In the rows, 128 means zero.
The rows of T fall into 3 groups, and each row is roughly a mix of its group's hidden directions.
T, 84 rows:
[[149 150 134 127  78 162 154 103 123 140 151 118 142]
 [140 130 155 107 154 148 145 146 103  80 121 138  99]
 [109 109 128 123 159 118 119 164  99  86 136 145 101]
 [140 108 142 133 170  96 132 155 152 123  86 111 124]
 [109 125 145 173 138  91 125 141 166 143 142 124 155]
 [132 150 119 158 100 148 145 127  89 109 165 152 118]
 [130 105 121 120 160  97 109 125 158 154  83 112 139]
 [165 129 127  94 144 145 144 129 117 116  79 115 101]
 [154 146 155 100 110 149 160 127 155 136 102  93 134]
 [129 104 134 121 100 146 136 110 125 134 190 120 157]
 [157 151 144 127  95 167 166 108 116 124 152 124 135]
 [118 168 142 141 107 128 135 119 180 158 127 115 150]
 [ 88 142 121 125 120 142 100 120 101 112 166 165 116]
 [ 81 128 162 112 122 124 114 153 159 114 162 121 137]
 [182 118 126 103 134 149 157 121 115 121  95 109 112]
 [114 119 123 111 103 132 106  95 158 166 150 116 161]
 [137 116 134 181 145  90 140 135 157 146 132 121 157]
 [158 106 103 119 122 151 133  81 101 150 150 135 145]
 [117 128 153 146 159 109 134 172 122  86 121 137 101]
 [111 129 113  71 136 159 111 121  98 109 131 143 107]
 [126 120 132 125  93 137 123  94 152 164 161 115 163]
 [115 162 132 168  82 125 127 108 136 158 136 133 148]
 [131 126  99 158  83 100 130 144 132 159 110 100 136]
 [156 144 137 132 103 159 167 135  90 100 140 130 110]
 [ 83 161 137 103 120 131  94 139 133 118 103 141  98]
 [176 113 136 119 139 130 162 122 156 143 106  93 146]
 [140  85 129 107 152 138 142 117 130 128 177 120 161]
 [148 165 147 104 102 154 159 127 153 133 103 102 130]
 [126  92 112 101 141 113  94 100 148 162 110 117 148]
 [152 122  91 158 107 135 135  99  90 145 151 144 140]
 [153 118 144 105 169 123 147 150 147 113  85 108 117]
 [183 109 137 137 142 124 169 138 137 124 108  99 133]
 [175 128 140 130 113 145 181 144 125 114 130 100 126]
 [100 110 127 110 170 107 106 164 125  99 114 136 106]
 [130 129 107  84 118 164 113  91  95 132 129 143 114]
 [132 122 101  98 113 145 111  80 132 168 131 125 151]
 [ 89 127 136 134  97 131 112 126 132 129 188 136 148]
 [142 115 128  82 177 136 124 114 136 131  87 126 119]
 [134 136 128 171 159  88 132 147 149 137  89 128 130]
 [104 161 131 150  91 147 122 107 118 133 170 153 137]
 [ 86 131 110 110 129 137  86 114 101 121 148 163 116]
 [143 151 133 114  92 173 149 103  99 120 153 136 126]
 [140 102 125 115 105 133 118  86 146 169 141 110 161]
 [178 109 117 110 118 138 163 125 137 143 115  88 140]
 [ 79 142 133 163 131 104 100 148 124 115 144 156 118]
 [160 155 159 152 101 148 176 129 129 120 133 116 133]
 [ 94 135 133 127 161  97 104 149 173 136 106 126 131]
 [137 105 153 139 116 125 134 104 163 155 162 109 166]
 [157 149 168 139 122 149 173 140 118  97 124 124 116]
 [102 110 124 129 176  99 105 160 126 106 113 141 108]
 [169 113 119 111 168 130 156 144 116 109  93 116 115]
 [164 116 110 163 123 134 144 111  75 121 136 147 118]
 [ 92  96 130  99 161 104  92 143 152 129 124 124 131]
 [170 124 140  96 127 165 164 126 107 104 126 116 116]
 [ 89 123 165 120 139 113 118 155 172 119 150 116 143]
 [163 111 127  89 135 159 156 138 103  98 132 116 109]
 [ 90 146 135 151 121 125 115 151 104  96 157 158 106]
 [ 88 126 148 105 105 137 117 134 154 128 179 119 146]
 [102 108 145  96 118 146 116 114 139 130 184 126 151]
 [161 156 125 135 103 158 163 128  90 107 124 133 109]
 [157 102 120  95 113 163 141  96 106 131 160 121 140]
 [167 110 137 126 146 114 155 136 156 140  91  92 139]
 [ 92 136 160 134 136 105 124 175 163 108 133 118 128]
 [105 133 139 177 134  87 124 171 141 117 122 129 120]
 [158 166 137 141  93 148 161 108 144 149 117 112 140]
 [120 140 154 110 108 133 134 120 182 156 129  98 154]
 [ 78 126 108 140 132 102  83 144 116 124 133 152 115]
 [107 147 151 112 141 115 126 147 186 139 102 107 136]
 [ 93 123 153 114 170 106 116 158 166 117 124 124 134]
 [106 112 147 153 125 110 125 129 159 141 176 123 166]
 [ 98  88 131  84 128 135 102 136 118 112 166 126 129]
 [117 111 107 145 105 128 105  93 117 152 174 143 150]
 [ 89 151 138 173 123 101 103 123 150 147 131 146 143]
 [ 90 133 126 107 145 137  91 123  99 106 132 164 105]
 [152 150 126 137 153 125 149 150 112 105  77 133  98]
 [ 84 119 149 131 124 118 114 142 152 125 181 129 153]
 [134 139 149 100 101 143 139 112 171 155 124  95 152]
 [122 138 131 162 118 112 125 107 169 167 143 124 165]
 [172 128 113 144 111 133 140  84 125 165 106 120 145]
 [124 134 109 142  98 121 118  97 153 178 134 119 162]
 [ 97 132 135 176 131  93 113 131 156 150 144 136 153]
 [137 144 149 126 110 130 141 112 179 163 117  99 154]
 [ 86 135 150 102 163 114 103 147 161 121 108 131 120]
 [ 86 100 139 115 122 123 104 133 139 126 183 129 143]]

Here is one row of each group, with its name. Which group are the others in?
[162 120 129 123 130 129 145 101 164 166 113 101 159] | G
[127 190 112 162 116 136 141 136 117 117 116 152 111] | Q
[149 126 102 134  97 149 125  79  98 154 144 140 135] | F

[123 133 116 139 159  96 107 123 163 156  83 127 135] | Q
[128 125 114 148 140 129 130 146  76  91 141 158 100] | Q
[132 118 136 164 143  85 137 164 157 133 102 107 131] | G
[ 83 117 130 121 144 119 106 161 116  95 162 147 114] | Q
[160 111 145  92 161 149 153 138 116  94 117 121 110] | G
[162 112 151 112 165 127 155 150 133 103  96 109 114] | G
[126  91  88  77 146 134 101 123 113 131 125 125 120] | G
[119 111 124 129  94 139 115  95 128 152 180 129 157] | Q
[147 104 123  97 109 161 134  92 112 137 167 123 145] | F
